Named moves (each a turn or a mirror), then the moves between two rows, first move first; the first pair answered:
Z_939 (before -> after):
-1 7 -1 -17 -6 -1 5 -4 3 -20 -12 8 -1 19 -3 -10 3 14 -1  ->  1 7 -1 -16 -6 -1 7 -5 3 -21 -14 6 -1 17 -4 -10 2 15 -2
-1 1 1 3 0 4 2 -2 -3 -6 -1 4 -5 -3 -2 -2 -1 1 -5  ->  -4 1 1 1 0 3 0 0 -4 -5 1 7 -5 0 0 -4 1 0 -3
10 13 -3 -7 -8 -3 -1 0 6 0 -11 -8 8 2 4 -5 1 3 -4  ->  5 12 -3 -11 -8 -4 -6 3 4 3 -6 -1 9 7 6 -7 4 0 0
Z_456 (before -> after):
1 -26 5 23 4 -2 2 5 -2 -4 10 -11 1 -6 -8 9 -4 -10 -5  ->  10 -25 -2 17 -1 -5 -1 10 0 3 15 -9 5 -1 -1 12 7 -13 -4
4 3 -14 -6 -3 1 -2 4 3 11 -1 2 2 2 8 2 9 1 -1  ->  3 11 -14 -7 -1 5 1 1 3 7 -8 -3 -1 0 5 -1 2 -1 -3
3 -19 7 9 -3 -5 26 -10 3 -15 -1 -12 -3 0 7 12 0 14 -14  ->  8 -21 4 7 -5 -8 23 -6 5 -10 4 -10 1 3 12 15 8 14 -13
6 -1 -10 -18 -14 -7 -7 7 6 9 3 10 15 15 12 -2 17 6 -1  ->  7 18 -13 -24 -14 2 -3 3 7 3 -11 3 11 13 8 -7 7 0 -3
Z_55 (before -> after):
2 7 1 5 1 -1 -4 -1 2 1 -2 -4 -3 -9 1 14 -2 -12 -4  ->  4 4 0 5 0 -3 -6 1 3 4 2 -2 0 -8 4 15 2 -11 -2
-10 -19 9 4 -6 -14 -4 3 9 -3 8 13 16 9 4 -5 9 23 2  ->  -16 -9 11 0 -5 -11 -2 -1 10 -10 -3 10 16 10 -1 -13 -1 25 1
-1 -11 -4 23 8 2 -2 -1 5 1 10 -7 -4 -4 -6 7 1 5 -8  ->  0 -13 -4 20 5 -2 -4 1 8 3 12 -4 1 -1 -2 7 6 8 -8
Pairs:
Between the rows of a pair lie two moves.
-11 8 2 -5 6 3 -3 -8 -5 2 -6 -3 -7 0 -5 -7 -6 -9 -9  ->  -14 -2 7 3 8 1 -1 -10 -5 0 -3 -4 -7 -4 -8 -5 -7 -4 -8 -> Z_456 then Z_939
2 12 -3 -8 1 7 0 -2 0 -2 -9 -5 -2 1 -1 -3 -4 -4 1  ->  -3 3 2 1 6 7 2 -4 -4 -3 -4 -5 -8 -4 -5 -1 -8 -4 2 -> Z_55 then Z_456
14 -12 -2 0 -9 -17 2 5 10 -9 -8 -5 28 -8 8 -9 8 26 6  ->  3 3 3 2 -1 -6 10 -4 7 -20 -24 -14 15 -16 -5 -16 -16 18 3 -> Z_55 then Z_55
6 4 -11 -6 -2 6 -5 5 -8 8 4 2 -4 2 -2 0 5 -10 -4  ->  15 2 -12 -1 -3 5 -1 2 -4 6 1 -4 -2 -3 -3 4 5 -5 -7 -> Z_939 then Z_55
16 -8 -1 7 -4 -5 -2 2 7 4 2 -3 11 -5 7 10 10 14 -5  ->  4 -1 1 -5 -7 -7 -8 4 7 3 -1 5 18 7 9 -2 8 16 -3 -> Z_939 then Z_55
-9 -12 10 13 7 6 5 -6 -2 -4 -1 -7 -3 -7 -13 5 -2 10 -2  ->  -13 -12 5 -1 1 1 -8 5 -6 10 13 7 2 9 0 4 14 1 4 -> Z_939 then Z_456
7 -1 -2 2 6 -4 2 -1 5 4 -4 -5 2 0 5 8 -2 10 -6  ->  1 6 -4 -8 4 -3 -3 3 2 8 -2 2 2 8 9 4 1 3 -3 -> Z_939 then Z_456
17 -2 -12 13 -13 6 8 -7 3 -1 2 -3 -4 4 3 9 7 -3 6  ->  18 1 -12 11 -13 7 9 -7 4 -2 0 -3 -3 4 3 7 7 -3 5 -> Z_456 then Z_55
-6 -5 18 3 6 -14 26 -13 17 -12 -5 -11 3 -7 -17 0 0 11 -5  ->  -5 -14 19 5 4 -19 23 -10 17 -8 3 -6 7 -4 -12 2 8 15 -3 -> Z_456 then Z_55
5 -18 1 8 -3 -5 5 -1 3 5 2 -5 7 0 2 5 5 10 -1  ->  15 -1 -8 -3 -7 0 5 0 6 7 -5 -9 8 2 6 3 6 3 -2 -> Z_456 then Z_456
-3 7 5 4 -3 4 5 -8 7 -11 -11 -5 4 -6 -5 -4 -7 11 0  ->  -19 9 6 -5 -1 5 -4 -2 -2 -5 -2 7 1 5 -2 -9 -5 0 7 -> Z_939 then Z_55
9 -8 4 11 -6 -6 3 -2 5 -2 5 -3 2 0 5 7 4 10 -4  ->  0 -6 5 3 -8 -8 -3 2 4 1 8 5 6 9 8 1 6 8 -1 -> Z_55 then Z_939
-1 -4 -10 1 -3 -19 -11 8 -12 15 6 10 2 0 3 -4 0 0 -5  ->  3 14 -15 -6 -4 -13 -7 5 -10 12 -6 4 -1 -1 1 -7 -7 -6 -8 -> Z_456 then Z_456
0 11 -6 -11 -2 -3 -2 2 -1 2 0 2 3 5 4 -6 4 -4 3  ->  -4 13 -4 -7 2 2 2 -2 -4 -1 -4 -1 -5 -1 -2 -6 -5 -8 2 -> Z_456 then Z_55
23 4 -14 5 -1 8 9 3 4 8 -1 -8 -2 -8 1 10 9 -7 -4  ->  10 18 -15 -8 -1 12 3 6 -1 10 -2 -1 -5 2 2 0 6 -19 -1 -> Z_939 then Z_456
-3 -8 4 2 -7 3 18 2 -15 3 13 0 -9 -5 -16 -1 6 6 -7  ->  3 -8 1 1 -10 2 18 4 -13 5 15 0 -6 -5 -13 1 11 7 -8 -> Z_456 then Z_939
-14 10 -3 -11 -3 -1 -15 12 0 2 5 17 -1 18 6 -15 6 -9 4  ->  5 -3 4 20 3 1 8 -6 11 -17 -12 -9 -4 -12 -11 -3 -11 14 -7 -> Z_939 then Z_456
7 2 2 18 7 15 10 -15 -3 -10 -14 -23 -11 -19 -12 6 -20 4 -9  ->  8 -28 7 30 6 3 4 -9 -5 0 9 -13 -5 -17 -5 17 -2 12 -4 -> Z_456 then Z_55
-6 -10 11 8 3 -3 7 -13 14 -8 -11 -7 5 -14 -2 13 -7 13 -7  ->  4 -15 5 3 -2 -9 1 -6 16 3 1 0 12 -8 10 20 12 12 -4 -> Z_456 then Z_456
7 1 2 6 3 6 9 -9 2 -7 -13 -11 2 -11 -2 1 -8 9 -4  ->  8 -11 4 13 5 3 8 -7 -2 -2 -3 -8 -1 -14 -1 9 -3 8 -2 -> Z_55 then Z_456
23 5 -1 -8 -2 6 6 -3 14 -1 -11 -15 4 -10 6 1 5 12 -9  ->  -2 12 1 -26 -5 4 -9 6 6 5 -4 5 7 11 12 -14 7 3 -1 -> Z_939 then Z_55
14 8 -5 -20 -12 -6 -1 6 11 -14 -12 -6 11 8 0 -15 -3 2 -9  ->  6 13 -2 -20 -8 -1 -1 5 6 -16 -14 -6 3 7 -4 -18 -11 -6 -7 -> Z_939 then Z_55
29 15 -5 -14 -16 -2 -5 5 14 -6 -6 -10 30 11 11 -7 6 9 6  ->  8 16 11 -1 -5 5 4 -8 9 -23 -21 -17 18 0 -8 -17 -23 13 3 -> Z_456 then Z_456
-12 -5 -1 2 2 -4 0 -1 1 -8 -4 -3 -3 -2 -3 -4 -11 9 1  ->  -17 -5 -1 2 3 -3 -2 1 -3 -6 0 0 -6 -1 -2 -3 -10 4 3 -> Z_939 then Z_55
-3 -13 11 18 4 -4 8 -10 4 -12 -4 -8 0 -13 -5 2 -13 18 -5  ->  0 -22 9 14 -2 -12 3 -5 7 -6 5 -2 10 -6 3 4 1 24 -4 -> Z_456 then Z_55
9 -7 -5 12 -13 -1 -4 -3 -10 -5 4 8 15 1 19 6 12 9 1  ->  12 11 -9 2 -15 4 -2 -5 -6 -9 -9 4 16 4 19 -2 6 6 -1 -> Z_456 then Z_55
23 -3 -15 4 1 5 4 8 2 14 11 -9 -7 -15 11 17 7 -17 3  ->  9 7 -16 -8 0 8 -4 12 -4 17 12 1 -9 -4 13 8 5 -28 8 -> Z_456 then Z_939
-20 10 5 6 17 -4 -4 -2 -3 -7 -14 3 -8 4 1 -16 -6 4 17  ->  -19 -6 6 15 20 -6 -6 1 -8 -1 0 6 -13 1 3 -6 2 1 20 -> Z_55 then Z_456
17 -1 1 1 -6 -7 5 -2 9 -3 -7 -10 12 -3 5 1 1 18 -4  ->  5 11 -3 -16 -8 -5 -5 6 3 4 -3 2 12 12 12 -8 5 4 2 -> Z_939 then Z_456
21 -1 -14 0 3 5 -4 0 -7 7 -3 -20 -1 1 18 5 10 3 -3  ->  11 5 -8 5 10 11 2 -7 -8 -3 -14 -25 -8 -5 7 -1 -7 4 -5 -> Z_456 then Z_456
-5 -10 5 0 6 -9 -1 -9 3 -7 8 7 -8 -5 -1 3 5 -2 8  ->  -1 -5 0 -8 1 -12 -3 -6 7 -4 8 9 0 1 5 0 11 1 7 -> Z_456 then Z_55
4 8 -7 -3 5 4 -15 2 -7 8 -5 0 -8 9 5 -1 8 -9 3  ->  2 9 -6 0 7 7 -13 1 -9 6 -6 -2 -12 6 1 -1 3 -12 3 -> Z_456 then Z_55
5 19 -15 -5 0 5 -5 2 3 1 -4 -2 -2 6 4 -9 5 -15 6  ->  -6 19 -8 -2 4 7 -3 -1 -1 -4 -7 -2 -6 4 -2 -14 -6 -14 6 -> Z_456 then Z_939
-4 -9 9 -3 18 0 5 -9 -2 -7 -10 -14 -8 1 -12 11 -7 -5 -4  ->  -10 -20 11 -4 17 -7 -2 -3 -6 0 4 -3 -4 9 -6 13 3 -5 0 -> Z_456 then Z_939
0 4 7 14 9 6 -3 2 -13 -2 5 -2 -19 -15 -5 -2 -1 -15 2  ->  4 -10 6 14 4 -3 -8 8 -11 5 18 5 -10 -10 3 3 14 -8 5 -> Z_456 then Z_55
-17 -3 8 -3 4 -2 -5 6 -3 2 3 10 -1 6 0 -7 -2 -1 0  ->  -4 -13 9 11 5 -4 4 0 3 -3 0 -1 0 -7 -4 2 -4 10 -5 -> Z_939 then Z_456
